In the data rows, 128 means zero.
Each pair is two rows. How far apart are they, by a hidden measure? 0 means very close, and 30 very far. Two or three weighted sums of its numbers give each row a place; it is the straight-line distance between the places.
[ 82  94  92  87  90  95  98  95  87 100 103 104 109 111 117 112]
[136 141 141 137 123 114 106  88  88  84 103  95 103  99 106 112] >> 13
[128 120 124 129 124 131 139 142 140 140 134 118 119 111 110 117]
[121 120 127 131 122 118 119 114 114 114 107  94 107  99 115 118] >> 9
[ 94  94  92  87  85 100 101 113 103 102 102 115 116 116 117 122]
[ 80  76  74  75  76  76  82  85  88  92  98 104 102 107 117 116] >> 5
[ 71  80  68  80  71  72  79  87 109 112 120 115 110 129 117 129]
[ 82  90  89  90  78  89 108 114 115 115 122 135 132 140 133 132] >> 11
[148 146 140 147 149 152 156 168 185 185 199 192 181 169 155 150]
[120 108 116 116 112 108 111 112 129 139 149 154 153 144 150 147] >> 13
[136 127 127 128 131 129 110  98 103 105 102 112 113 123 125 118]
[110 106 116 106  97  89  88  91  99 106 116 129 127 131 130 130] >> 1
[161 160 158 156 167 164 168 154 134 117 111 104  92 110 108 106]
[128 123 130 127 122 128 123 119 117 108  95  86 105 106 108 119] >> 22
[158 155 154 169 159 165 172 166 165 151 136 122 117 117 109 108]
[155 153 153 159 155 153 160 179 187 184 170 169 160 162 154 141] >> 12
[ 85  77  82  82  88  82  88  84  93 106 106 104 107 105 114 116]
[ 97 103 101 102  97 104 117 127 137 138 133 121 113 112 107 121] >> 7
[ 88  77  81  80  91  99  93 109 124 140 141 147 134 136 135 137]
[101 101 105 105 104 113 116 136 153 155 158 165 150 152 143 139] >> 5
[154 157 154 153 157 159 161 125 132 150 154 153 151 150 139 138]
[139 129 138 133 138 149 155 161 175 184 173 170 168 154 154 143] >> 4
[146 157 149 150 152 152 162 166 182 192 168 163 141 143 136 136]
[ 82  87  86  83  84  94 105 107 108 100 112 106 114 111 129 129] >> 9
[130 119 114 126 124 126 131 143 152 148 142 144 141 138 143 136]
[158 151 158 149 163 159 171 175 163 170 168 177 163 175 165 164] >> 20
[127 116 126 118 121 125 136 150 160 149 162 138 134 136 138 136]
[176 179 174 174 153 126 101  88  91  96  98 103 104 110 113 108] >> 15
[115 121 125 118 108 102 102  97 105 117 119 125 121 123 127 123]
[140 156 142 144 153 137 128 140 149 159 162 162 149 145 147 128] >> 12
[154 149 149 141 158 143 136 128 120 115 112 108 108 113 109 116]
[204 197 208 209 200 206 217 222 225 225 215 199 203 194 165 173] >> 21
[151 151 155 158 163 165 170 184 175 167 146 120 116 106 104 115]
[152 150 156 150 154 159 160 168 143 121  94 103 101 108  97 108] >> 10
[ 38  36  28  39  35  38  47  61  77  94  99 105 112 119 122 114]
[129 120 115 120 113 113 107 103 112 111 124 125 127 118 124 131] >> 8
[ 89  84  90  78  83  85  92 107 126 128 128 138 137 143 139 132]
[130 127 145 138 133 131 118 105 102 103 113 115 114 117 118 119] >> 16
[153 146 145 156 141 163 150 161 156 161 144 152 150 145 144 139]
[131 118 115 113 102  91  84 109 111 123 127 126 134 114 127 123] >> 23
[159 172 167 170 172 181 179 194 198 185 169 171 166 161 162 149]
[ 83  82  92  97  82  91  90  97 117 125 130 143 135 139 141 137] >> 14
[131 128 133 136 135 141 143 152 162 170 175 178 174 162 160 153]
[126 129 130 129 126 136 134 133 127 140 140 141 141 139 136 130] >> 2
[138 130 143 141 136 139 147 154 178 166 158 148 156 147 140 136]
[ 43  35  33  44  39  47  50  70  81  96  91 105 104 113 117 125] >> 4
[ 83  83  84  87  95  86  77  81  95 103 110 115 116 116 118 127]
[103 101 105  98  97  97  91 101 108 118 123 127 127 128 138 132] >> 13
[157 155 161 162 152 166 164 144 122 101 105 102  97 102 117 111]
[152 142 144 146 152 149 147 165 176 167 169 164 166 161 154 155] >> 10
[151 152 148 151 148 157 165 170 176 174 158 168 166 157 159 157]
[142 140 142 148 148 147 158 141 101 104 113 106 105 111 107 114] >> 6
[134 135 131 135 142 139 146 164 140 111 101 101  93 109 100 110]
[128 133 123 131 130 138 141 143 142 143 128 131 124 127 124 126] >> 8
[ 98  92 101  99  92  76  73  77  93 105 111 119 118 123 131 121]
[169 177 176 177 182 184 195 199 200 204 205 196 194 188 183 181] >> 25
[117 113 117 114 119 121 129 139 158 158 166 164 143 137 142 144]
[ 85  77  87  88  85  95  96  94 104 105 113 110 119 124 130 125] >> 7
[157 161 167 162 160 164 173 169 154 162 161 163 152 154 148 146]
[180 176 171 171 152 133 115  97 101 101 104 108 106 104 106 117] >> 29
[139 130 143 138 126 141 133 123 108 105  94 105 110 105 107 122]
[102 107 104 103 112 109 103 109 104 112 118 126 121 122 130 127] >> 11
[189 188 182 186 187 188 205 211 206 182 180 177 160 153 149 148]
[147 156 154 142 136 112  98  90 101  98 116 111 124 124 128 129] >> 23
[141 146 148 131 127 119 112 102 116 118 127 133 139 146 139 147]
[139 118 125 119 113 103  87  82  87  82  83 107 105 105 102 113] >> 15
[180 173 171 172 169 185 186 185 205 180 176 167 172 168 158 147]
[168 173 165 176 169 172 152 123 108 108 124 122 128 128 130 129] >> 15
[ 97 102  98  95 102 103 102 110 134 136 151 146 149 149 144 136]
[109 108 109 110 108 115 123 126 114 104 108 117 107 106 117 110] >> 11
[131 129 133 132 123 126 138 156 162 177 174 168 157 166 157 155]
[137 141 136 134 143 154 154 147 128 112 102 102 102 104 115 116] >> 15
[ 86  90  96  89  97  96  94  82  95 108 102 130 125 134 138 132]
[106 100  96  95  99 100 110 113 114 121 120 117 115 122 119 124] >> 9
[155 154 148 150 141 127 115 123 132 141 154 158 152 151 158 146]
[142 144 148 149 149 143 124 111 107 102 116 108 107 116 121 117] >> 14
[146 147 139 151 149 149 150 153 156 144 140 129 116 115 114 111]
[ 99  89  94  95  95  85  83  86 102 102 102 113 111 109 118 117] >> 11
[138 130 144 136 128 105  84  61  79  83  99  93 106 104 108 115]
[160 158 166 171 175 167 148 130 117 122 131 134 131 129 130 133] >> 22
[129 130 137 131 134 128 142 147 147 123 111 107 104 115 110 112]
[150 156 148 164 156 158 158 135 118 104  97 104  89 110 112 105] >> 5
[ 95  94  98 105  96 102 106  90 102 108 115 126 121 127 134 129]
[110 109 115 112 106 106  96 105 109 108 116 121 120 127 124 130] >> 5
[117 115 130 114 116 109  96  94  99  91  87 102 102  97 116 112]
[141 137 132 140 138 139 130 131 134 141 139 137 144 137 128 127] >> 14
[162 164 156 152 156 164 169 182 196 188 165 162 166 154 140 148]
[147 145 150 144 144 124 103  97  92  88 103  97 109 105 108 110] >> 12
[144 142 146 143 146 154 146 136 115 126 122 122 131 133 145 133]
[163 169 168 168 166 162 182 188 188 173 145 138 120 103 114 116] >> 18
[137 139 146 143 152 149 154 115 109  97 104 101  98 114 110 110]
[156 169 162 154 164 168 184 183 192 190 180 176 166 165 150 146] >> 12
[119 123 126 125 121 131 133 139 143 142 133 122 126 120 116 127]
[122 119 122 117 112 111 102 100 109 116 127 129 130 143 139 138] >> 10
[128 123 117 121 131 127 130 117 118 123 120 118 121 120 113 117]
[184 184 183 180 182 179 193 202 215 189 169 182 180 175 160 159] >> 13
[108 118 116 112 118 117 127 138 144 166 161 163 167 164 154 159]
[130 128 132 136 128 128 142 150 165 157 152 145 136 142 138 142] >> 8
[108 104 115 100  93  79  84  74  80  93  93  94 104 108 114 113]
[145 149 141 136 147 141 154 142 136 137 140 131 128 129 135 130] >> 16
[146 145 148 148 143 151 140 134 122 105 102 107 105 111 101 112]
[ 71  73  85  77  87  93  95  84 102  98  93 110 116 114 121 126] >> 13
[ 66  67  74  72  68  75  78  95 107 114 115 121 133 131 131 133]
[ 87  87  87  85  97  89  96 112 125 132 145 149 142 142 136 143] >> 8
[103  98 100  99  98  99 104  94  87  92 107 106 102 108 110 110]
[ 94  93  93  90  93  94 100 120 124 132 126 131 116 118 118 131] >> 7
[119 110 121 127 118 128 121 140 152 162 167 168 164 159 166 154]
[137 137 140 142 135 143 149 160 172 162 146 143 131 137 132 134] >> 7
[154 141 150 141 144 151 153 152 129 108  99 102 110 102 115 109]
[161 156 159 169 167 180 167 152 127 117 102  95 106 117 111 112] >> 25
[171 167 164 163 165 166 177 152 118 106  90 101  97 107 116 105]
[154 173 167 169 179 165 168 156 120 111 101  92 100 102 109 111] >> 25
[117 122 120 119 116 115 105 101 101 102  93  99  98 104 109 108]
[127 126 135 128 130 118 121 125 137 137 148 148 141 125 129 126] >> 3
[145 152 144 153 147 146 161 162 160 169 173 176 172 168 162 153]
[101 102 101 106  93  99  95  96  93 100  94  95 101 108 112 114] >> 17
[117 108 114 111 105  95  94 102 100 114 110 119 120 116 122 122]
[133 130 131 135 132 141 142 134 130 114 110 105 105 107 117 113] >> 3
[ 73  83  75  71  74  74  80  89  78  84  98  95 104 114 112 107]
[125 122 121 116 136 121 119 104 105 111 118 134 126 138 122 133] >> 5
[113 113 119 111 115 112 118 122 104 104 101 102 101  97 110 110]
[ 97  95  98  99  96  91  89  97 100  95 108 114 115 105 120 119] >> 6
[200 207 205 212 205 211 222 228 241 227 224 218 200 189 175 173]
[160 154 155 149 157 156 144 139 143 148 153 156 151 150 143 142] >> 11
[ 94  98  91  94 103 105 100 103  99 108 112 120 123 127 128 126]
[103 103  99  90  98 104 114 124 127 126 130 130 145 142 141 140] >> 9
[108 121 119 110 107  97  81  81  87  87  99 104 101 108 112 110]
[ 99  92  92  87  89  97 111 100  96 100 109 100 112 110 111 112] >> 9
[107 106 105 110 107 109 113 127 128 127 132 127 133 125 124 129]
[170 164 168 169 172 182 178 194 182 173 175 174 166 152 144 139] >> 13
[195 193 195 199 199 197 164 138 128 134 129 140 147 146 133 140]
[139 132 145 139 134 145 157 160 168 146 148 144 140 143 142 143] >> 14
[134 138 137 135 139 143 145 122 101  96 100  98 102 106 101 110]
[ 62  65  60  66  64  63  83  96 103 126 146 147 155 161 161 167] >> 13
[141 139 137 133 141 149 159 163 153 134 142 145 149 149 155 143]
[205 205 206 202 201 214 223 219 226 221 223 210 206 193 181 167] >> 6
[109 116 114 118 126 117 136 138 151 166 169 158 159 143 141 128]
[136 126 136 133 136 144 150 134 122 102 109 111 127 118 125 130] >> 5
[145 141 146 150 143 144 160 163 177 166 156 152 141 135 131 130]
[ 96  92  88  90 100  94 103 119 124 141 137 147 138 136 147 123] >> 10
[139 137 136 149 137 147 153 157 161 157 135 106 110 110 121 113]
[ 84  91  91  91  86  90  99 101 105 103 100 104 111 117 112 116] >> 2
[119 117 115 110 120 116 136 139 139 147 126 122 116 115 114 114]
[104 101  98  97 103 105 114 107 100 106 109 107 112 106 108 112] >> 6
[155 151 154 148 157 156 168 170 145 146 148 152 162 156 156 150]
[131 127 126 124 129 148 141 150 132 129 125 118 126 127 127 127] >> 8
[ 87  92  90  88  86  85  98 119 124 130 126 123 124 131 133 128]
[185 194 197 197 206 186 153 142 133 131 141 138 134 141 143 131] >> 13
[169 175 167 174 185 164 151 133 122 100 100 103 104 107 102 112]
[ 85  78  83  80  91  96  92 116 111 109 110 119 126 121 124 115] >> 6
[130 130 137 136 140 120 128 126 124 130 147 146 147 142 143 142]
[115 109 110 108 107 101 109 108 114 113 121 122 118 114 126 122] >> 17
[166 171 163 160 145 138 127 118 131 129 141 152 152 152 155 147]
[135 131 133 142 141 143 147 158 179 170 152 145 139 131 129 132] >> 14
[ 52  47  47  52  62  64  63  77  84 106 110 107 123 116 122 119]
[125 126 116 113 117 120 113 109 107 128 131 145 141 145 146 144] >> 16
[145 139 141 131 124 114  91  86  97  95 102 102  99 101 110 112]
[ 69  83  81  72  78  76  90 100 124 134 158 155 167 161 158 166] >> 22
[154 157 147 142 155 156 150 140 122 116 107 109 115 120 123 127]
[ 77  80  84  78  82  70  75  87  96 111 132 121 130 129 134 145] >> 18
[136 131 129 138 139 132 144 159 162 155 130 129 113 118 116 116]
[ 75  73  62  80  72  80  82  87 100 102 119 126 124 128 127 130] >> 8
[145 149 148 152 153 156 158 132 106 107 105 103 111 108 111 112]
[ 96  99  95  88 100 100 103 117 112 110 118 121 125 122 125 126] >> 5
[ 89  94  84  81  86 103 100 111 129 126 127 141 143 139 134 130]
[150 154 146 152 137 121 117 110 121 126 134 141 145 143 147 152] >> 6
[133 126 129 131 134 131 130 123 126 131 140 145 140 140 141 144]
[124 126 132 133 133 135 148 140 121 121 131 134 134 132 140 131] >> 6
[121 102 113 109 115 115 117 130 142 153 161 151 153 148 142 138]
[130 129 133 129 140 138 136 119 116 103 105 100  93 114 108 102] >> 3
[119 120 126 120 118 113 111 107 111 117 115 123 128 132 128 126]
[153 145 142 139 141 132 109 106  97 100 104 104 110 110 110 113] >> 7
[136 146 134 138 134 131 138 138 140 160 157 166 160 163 148 162]
[129 124 138 135 134 136 147 154 145 114 108 106  96 106 104 107] >> 9
[ 81  87  78  89  88  80  71  78  87 100 108 115 117 106 125 125]
[139 120 121 129 132 123 133 132 131 125 110 119 125 124 120 133] >> 12
[151 150 158 166 149 144 135 129 119 110 103 104 104 109 107 106]
[148 145 155 149 138 126 103 112 104 102  97  96 100 113 108 109] >> 2
[154 141 146 141 148 151 154 157 158 150 134 139 137 130 119 129]
[175 167 175 171 180 178 180 192 209 210 184 181 176 166 157 157] >> 10
[137 145 145 133 124 101 105  80  95 109 106 115 112 126 117 129]
[123 112 116 113 115 121 124 138 128 107  96 105 110 114 106 112] >> 10
[141 138 138 140 134 137 123 119 113 117 116 114 107 112 113 114]
[104 107 108 107 101  83  71  76  81  85  89 105 101 107 101 115] >> 9
[ 75  83  72  75  79  81  97 106 129 122 128 134 130 127 130 131]
[161 151 155 161 154 159 167 150 142 144 153 151 145 149 138 135] >> 13
[109 116 111 111 117 113  96  90 105 124 119 127 121 141 133 136]
[115 120 123 119 111 107 112 100 102  93  95 106 100 109 107 111] >> 17
[118 116 114 115 119 120 112 108 116 122 128 123 136 126 125 132]
[160 155 156 161 163 158 152 135 143 158 158 152 156 161 150 140] >> 15
[196 187 193 176 172 142 122 112 106 120 105 105  94 104 106 110]
[ 72  63  58  70  57  69  64  77  86  93 114 106 114 111 124 122] >> 10
[121 108 116 119 111 104 110 114 118 127 122 130 137 136 135 127]
[147 143 148 147 146 162 158 128 114  95  96 106 102 111 113 107] >> 3
[120 120 122 119 122 115 120 111 105  98 103  93 107 101 110 125]
[122 118 122 112 125 122 141 137 114 119 114 114 109 116 110 116] >> 19
[149 141 137 145 142 150 154 162 175 179 185 168 173 149 139 133]
[162 161 166 167 163 170 171 178 168 150 146 146 146 151 151 146] >> 15
[140 148 149 140 151 147 157 158 162 142 126 120 116 118 113 109]
[116 113 122 117 121 112 111 112 106 116 118 110 122 116 121 125] >> 14
[127 137 132 145 144 145 139 154 162 178 171 179 175 163 166 161]
[118 130 123 125 124 137 133 140 132 143 136 136 136 129 136 121] >> 15
[ 76  74  75  75  76  78  72  77  79  91 102 110 115 113 129 122]
[147 149 139 151 149 145 141 122 109 105  99  97  99 106 112 116] >> 4
[119 122 124 125 132 134 133 139 141 147 145 138 138 135 136 134]
[ 76  70  69  70  69  68  72  82  97  98 105 111 111 112 120 127] >> 15
[134 122 125 129 124 129 120 108 103  98  99 101  95 104 105 115]
[102 106 110 104 110 108 114 132 141 145 123 120 121 118 117 118] >> 3
[185 187 191 184 195 189 182 161 145 149 147 148 133 138 138 148]
[ 82  92 104 103 102  96 107 116 132 136 136 124 103 111 101 115] >> 15
